Each path below is one point turned by a fixed rotation once a step. After each direction that follows a path, write how fast that rotation turns it, in degrees each step (0 if it stays still).
Each turn is a multiple of 5 degrees from 10 to 175, or 0.
Each row of a path follows its step; steps can be skipped.
Rotation 1:
step 0: 0 30 7 0 -9 3 -10 -44 -19 6 1 -5 20 14 11 23 4 -35 99 2 6 6 29 30 17 -10 14 23 20 -26 14 -8 9 -10 9 -18 34 -50 -29 62 -9 -11 23 -26 -47 -26
step 1: 56 41 -20 15 35 -45 -11 30 24 -8 -31 -9 48 26 7 34 -23 17 2 -15 2 21 25 1 24 24 40 13 4 11 -30 2 -55 -15 24 10 -11 14 -11 -45 -31 0 40 55 4 0
step 2: -42 -16 -23 -17 -32 -6 19 48 -57 19 59 27 -5 14 -8 -14 -23 -10 13 9 -23 9 -10 -32 40 -29 6 10 3 -16 11 51 -5 -49 0 -9 -17 39 3 -21 7 -43 -13 32 46 -25
step 3: -20 -38 51 63 -14 18 -2 23 10 33 31 67 29 -24 35 -31 5 27 39 -6 27 12 1 13 -42 19 12 -34 -8 24 3 17 -1 14 5 30 19 -39 -10 31 -19 16 19 -16 23 -19
step 4: -24 56 -13 21 41 -16 11 -7 2 23 -21 -5 -23 14 3 38 2 -48 34 -43 50 0 -25 -37 3 -30 1 -44 26 35 -49 -16 -3 9 -7 48 2 35 -13 -2 -1 21 -10 -28 -22 25
step 5: 21 -9 -81 4 -5 -28 -1 -10 -37 1 -27 45 0 26 -1 2 18 21 12 56 26 9 -31 11 -17 -35 16 83 -15 -20 -4 16 -15 14 40 0 -5 8 13 13 3 -6 -26 -5 -7 43
step 6: 27 62 27 23 -21 47 -15 -6 6 -9 36 -22 37 -12 -10 -24 -9 -38 34 28 11 29 21 -29 -11 -20 23 30 -7 -7 42 -31 2 -39 39 -9 17 -29 7 28 -34 -37 -3 15 -6 -43
step 7: 36 22 12 -23 38 -39 11 29 7 56 -5 4 59 42 -24 32 -14 6 32 -20 1 -4 43 15 12 44 26 -23 14 -26 3 24 -2 -21 -1 10 -20 39 -31 25 10 39 21 -6 25 -36
step 8: -29 -1 -16 26 13 -51 -2 52 -26 25 -10 13 -21 -29 40 -24 -37 25 -19 35 -24 9 -49 -61 28 3 27 -24 -18 -14 -31 17 -29 8 12 20 13 32 21 -17 26 -34 8 29 17 -22
step 9: -19 -37 2 8 -30 17 8 -12 19 42 78 25 6 -42 26 0 -2 -5 49 10 5 -17 -36 8 -25 -45 1 -1 39 27 -23 4 -9 -15 4 1 0 -39 -8 46 -3 15 -60 -4 35 12
step 10: 3 39 38 58 28 18 -23 -25 13 0 -36 9 -41 49 3 31 17 -32 45 28 39 -10 16 17 -39 35 34 1 -8 41 -20 4 -27 1 -5 50 -22 11 14 11 2 20 -10 -10 -30 7
-2 10 -3 -6 4 -8 -1 8 0 -7 7 10 -3 2 -9 2 -12 16 -12 11 5 -4 3 -3 1 -15 3 0 12 -2 -10 3 5 21 -4 -5 -5 3 -8 -1 -3 -13 -5 12 -7 5 : 110
2 5 1 -9 -13 7 6 2 -1 13 1 -13 -3 -11 -2 4 -4 -1 13 -5 -1 -7 12 -18 1 -18 -14 -2 5 -2 -7 -9 6 -6 -4 -4 2 13 3 -7 -10 5 -2 3 3 6 : 155
2 8 -4 6 -13 2 1 -19 -12 5 1 -2 8 -9 -3 4 7 12 3 3 -4 -16 0 5 -8 7 0 -3 1 7 4 0 -2 14 13 10 -7 5 -6 -10 11 -4 14 6 8 -2 : 160
-14 4 3 2 6 -8 9 4 2 -3 -7 -7 10 -3 3 -2 -6 -1 12 -11 -11 4 -8 2 -15 1 6 3 -4 -4 -9 -4 0 15 -2 -18 2 13 -4 -1 2 4 10 -13 -11 -5 : 100
-2 12 -3 -5 0 -3 -1 2 2 -4 -5 8 1 -24 15 -16 3 5 7 8 12 -2 3 2 7 5 -8 0 -5 -3 -7 2 4 3 3 -8 6 -18 14 1 -6 0 14 4 -3 -5 : 135
